124, 158, 144, 72, 79, 143 -> 143

55, 133, 61, 39 -> 55

96, 153, 110, 116 -> 110

59, 67, 108, 140, 154
118, 56, 105, 109, 141
-> 140

116, 91, 48, 74, 96, 109 -> 96

109, 154, 77, 134 -> 109
---
57, 90, 122, 72, 45
139, 66, 61, 92, 87
Answer: 61

68, 146, 107, 45, 99, 100
44, 113, 85, 87, 89, 98
42, 91, 58, 87, 82, 93
Answer: 85

120, 93, 116, 108
102, 86, 146, 92
Answer: 146

81, 149, 61, 72
135, 108, 106, 69
147, 119, 76, 99
Answer: 106

68, 91, 115, 99
91, 59, 68, 113
39, 68, 123, 108
Answer: 68

46, 125, 133, 112, 130
97, 78, 103, 112, 101
88, 115, 111, 121, 118
Answer: 103

99, 89, 84, 79, 47
100, 107, 115, 93, 58
Answer: 115
---
75, 156, 108, 78
136, 126, 131, 138
72, 51, 77, 71
→ 71

67, 94, 147, 55
80, 84, 158, 59
100, 81, 143, 81
→ 81

136, 135, 144, 125, 119
58, 56, 117, 62, 58
134, 130, 79, 113, 116
→ 116

132, 57, 81, 83, 137, 100, 53
134, 59, 99, 84, 59, 83, 80
64, 127, 72, 76, 83, 124, 94
→ 94

147, 74, 85, 135, 59, 123
139, 98, 78, 144, 85, 126
109, 63, 141, 96, 139, 142
→ 142

81, 62, 120, 135
75, 156, 79, 106
86, 72, 126, 112
→ 112

147, 120, 88, 95, 117, 102
135, 76, 85, 108, 102, 103
61, 101, 110, 101, 39, 97
→ 97
---
96, 105, 113, 101, 106, 102, 110
146, 158, 106, 62, 100, 131, 105
77, 106, 122, 105, 112, 101, 116
→ 102

88, 94, 93, 103, 105, 106
81, 41, 76, 89, 100, 100
78, 96, 96, 104, 104, 90
→ 105

101, 74, 47, 117, 82, 73
108, 99, 74, 98, 93, 88
103, 96, 89, 103, 96, 101
→ 82

76, 116, 42, 116
110, 108, 129, 94
97, 95, 99, 107
→ 42

156, 86, 140, 135, 143, 86
118, 94, 111, 153, 68, 147
149, 97, 119, 159, 112, 130
→ 143

66, 73, 73, 124, 93
43, 84, 83, 86, 109
101, 84, 85, 152, 102
→ 124

112, 157, 105, 104, 103, 109, 99
102, 103, 101, 100, 119, 154, 97
98, 100, 105, 104, 144, 98, 124
→ 109
---
66, 141, 154, 58 -> 154
70, 127, 150, 109, 69, 105, 129 -> 105
87, 99, 68, 106, 98, 85, 159 -> 85
72, 45, 116, 137, 148, 128 -> 148
84, 61, 91, 79, 117, 49, 112 -> 49
139, 53, 73, 95, 156, 83, 78 -> 83
51, 97, 104, 96, 93, 102 -> 93
99, 84, 106, 46, 77 -> 46
---
94, 110, 154, 133, 125, 69, 72
52, 98, 110, 153, 132, 126, 66
106, 155, 130, 125, 66, 76, 71
Out: 66

76, 133, 92, 43, 91, 68, 112
83, 100, 90, 125, 78, 110, 105
64, 111, 85, 100, 76, 97, 112
Out: 76

127, 52, 105, 91, 98, 81, 110
128, 134, 135, 89, 142, 76, 104
98, 109, 129, 148, 75, 128, 134
Out: 75

76, 111, 75, 100, 111, 70, 80
137, 73, 136, 100, 80, 91, 109
75, 121, 52, 64, 72, 140, 148
Out: 72

116, 129, 128, 162
43, 86, 82, 90
99, 107, 119, 98
Out: 107

55, 67, 71, 78, 127
63, 54, 68, 39, 105
98, 95, 63, 54, 68
Out: 63

51, 137, 90, 48
122, 54, 59, 67
121, 67, 91, 86
Out: 67

119, 105, 101, 107
70, 155, 67, 53
83, 128, 80, 84
Out: 128

88, 92, 100, 45, 97
99, 89, 102, 101, 87
104, 95, 114, 58, 109
Out: 114

139, 58, 42, 70
140, 57, 41, 69
116, 76, 79, 90
Out: 76
---
array([102,  73,  80, 154]) out 73
array([152,  47,  73, 122,  40, 113]) out 122
array([147, 161,  86,  56, 108,  97]) out 56
array([116,  72, 117,  90,  90,  56]) out 90
array([ 97, 144,  70, 155,  54]) out 70
array([ 96,  74,  68,  94,  49,  93, 123]) out 49
array([121,  99, 136, 150,  82]) out 136
array([ 80, 117, 111, 151, 105]) out 111
array([105, 105, 155, 112]) out 105
array([ 66,  85, 104, 116, 115,  61, 161]) out 115
---
[148 101 128 108  98 105 102] >> 128
[134  60 148 146  65 150 154] >> 148
[ 48  84  73 126  81  98 106] >> 73
[119  51  76  73  48 136  81] >> 76
[ 70 135  50 110  72  75  61] >> 50
[ 55 139 135  64  54 144  45] >> 135
[ 71 131  55  52  69 111 140] >> 55
[151  64  93 132 107 150  97] >> 93
[ 45 137  64  91  79  84 124] >> 64
---
88, 110, 146, 68, 143
67, 104, 79, 69, 57
124, 121, 74, 78, 77
| 78

92, 131, 79, 100, 124, 100
100, 92, 121, 106, 107, 100
97, 78, 88, 97, 111, 45
| 111

84, 145, 58, 59, 127, 84, 75
110, 77, 134, 127, 83, 106, 123
120, 63, 99, 124, 61, 97, 103
| 97

152, 128, 61, 64, 107
132, 151, 55, 53, 96
140, 125, 64, 66, 85
| 66

103, 66, 137, 107, 80
101, 134, 136, 136, 65
44, 99, 120, 111, 95
| 111

81, 79, 119, 101, 141
81, 77, 120, 101, 144
87, 86, 112, 101, 126
| 101

83, 95, 147, 58, 67, 135
107, 98, 139, 125, 105, 61
145, 108, 104, 103, 156, 112
| 156

119, 116, 84, 108, 108, 52, 60
115, 114, 115, 120, 79, 113, 120
74, 78, 95, 107, 136, 79, 127
| 79
---
97, 45, 93, 95, 105, 104
75, 93, 65, 99, 102, 100
==> 95

79, 106, 118, 89, 129, 53, 77
124, 120, 125, 59, 88, 108, 89
==> 129

132, 135, 129, 135, 136
136, 145, 124, 146, 149
==> 129

80, 91, 89, 119, 104, 107, 91
109, 112, 106, 56, 102, 102, 102
==> 104

117, 89, 146, 105, 64, 161
104, 88, 67, 141, 65, 129
==> 105

108, 96, 109, 90, 94, 52
106, 77, 119, 100, 119, 86
==> 90
---
 46  113   79  107  130   67   98 out 67

126   43   71   52
 78   39   44   86
out 71

108  114   53   87   48  125   70 out 125

 93   87  142  110  113   43 out 113

107  124  122  161 out 122

123  150   92  115   86
 98  132   70  106  104
118  144   87  117   84
out 115

104   97  105   54
 92   40   86   90
out 105

107  106   99   95   96  102
 98  114   97   92  104   93
 81  118   84   53   99   44
out 96

106   38  119  133 out 119

 95   94   93   93   94
155  133   90  109  138
out 93
---
array([[143, 129,  57, 101, 105,  97,  91],
       [128,  68, 102, 100, 100,  86,  94],
       [102,  65,  59,  96,  94, 151, 115]]) yields 143, 115

array([[ 58,  41,  51,  80,  81,  51],
       [ 67,  65, 132, 137, 131, 137]]) yields 58, 137

array([106, 115, 131,  44,  40,  69,  62]) yields 106, 62

array([158, 131,  88, 105, 128]) yields 158, 128

array([119, 157, 125,  96]) yields 119, 96

array([123,  41, 114,  62,  84]) yields 123, 84
---
(72, 144, 161, 112, 146) | 72
((68, 133, 137, 84, 62, 76, 153), (118, 49, 84, 130, 108, 77, 63), (139, 68, 154, 102, 146, 140, 96)) | 49
((107, 114, 68, 103, 110, 65, 114), (79, 123, 106, 83, 105, 96, 55), (99, 84, 97, 130, 68, 79, 77)) | 55
(65, 89, 60, 46, 69) | 46
((112, 141, 131, 94, 61), (113, 130, 85, 70, 117), (149, 101, 51, 150, 97)) | 51
(140, 107, 103, 56, 69, 70, 101) | 56
---
74, 63, 85, 129, 151, 147, 86 -> 129, 151

92, 124, 105, 99, 154
135, 110, 78, 54, 104
101, 115, 118, 114, 75
-> 78, 154

129, 128, 120, 128, 146, 125, 111 -> 128, 146

162, 129, 115, 127, 137, 119, 148 -> 127, 162

55, 88, 99, 87, 91 -> 99, 99

43, 141, 63, 86, 152 -> 63, 152

125, 110, 64, 52, 109 -> 64, 125

48, 75, 143, 112, 153 -> 143, 153

124, 146, 101, 104, 113 -> 101, 146

92, 107, 162, 136, 68, 132, 103 -> 136, 162
---
143, 61, 138, 52, 84
111, 49, 116, 98, 129
113, 103, 96, 88, 102
result: 96

111, 122, 78, 101, 124
145, 105, 75, 94, 86
91, 108, 98, 141, 80
result: 98

103, 129, 86, 79, 80
160, 140, 156, 92, 44
73, 62, 114, 158, 128
result: 114

65, 54, 77, 124, 106
69, 89, 107, 130, 111
115, 84, 106, 93, 110
result: 106

56, 89, 156, 113, 78
112, 121, 125, 75, 96
106, 104, 101, 105, 81
result: 101

70, 99, 72, 88, 151
108, 96, 75, 103, 146
145, 132, 122, 122, 71
result: 122
---
array([[125, 147, 111,  85, 102, 105,  78],
       [ 65,  92, 109,  48, 102, 101, 116]]) result: 147

array([[111,  68, 106,  88,  64],
       [ 80,  69, 113,  45,  94],
       [ 68, 107, 106,  67, 108]]) result: 69

array([[ 43, 154, 158,  67, 149, 145],
       [135,  55,  44,  63, 116, 158],
       [ 98, 121, 110,  97, 120, 111]]) result: 55

array([[100,  90,  93,  89, 119,  89],
       [ 92, 128, 105,  84,  71, 104],
       [ 95, 146,  87,  75, 129,  71]]) result: 128

array([[131,  78, 115,  89, 112,  81, 124],
       [ 78, 115,  89, 112,  81, 124,  75],
       [148,  60, 131,  78, 115,  89, 112]]) result: 115

array([[139,  65, 157,  99],
       [ 81, 114,  43, 104],
       [106,  50,  73, 130]]) result: 114
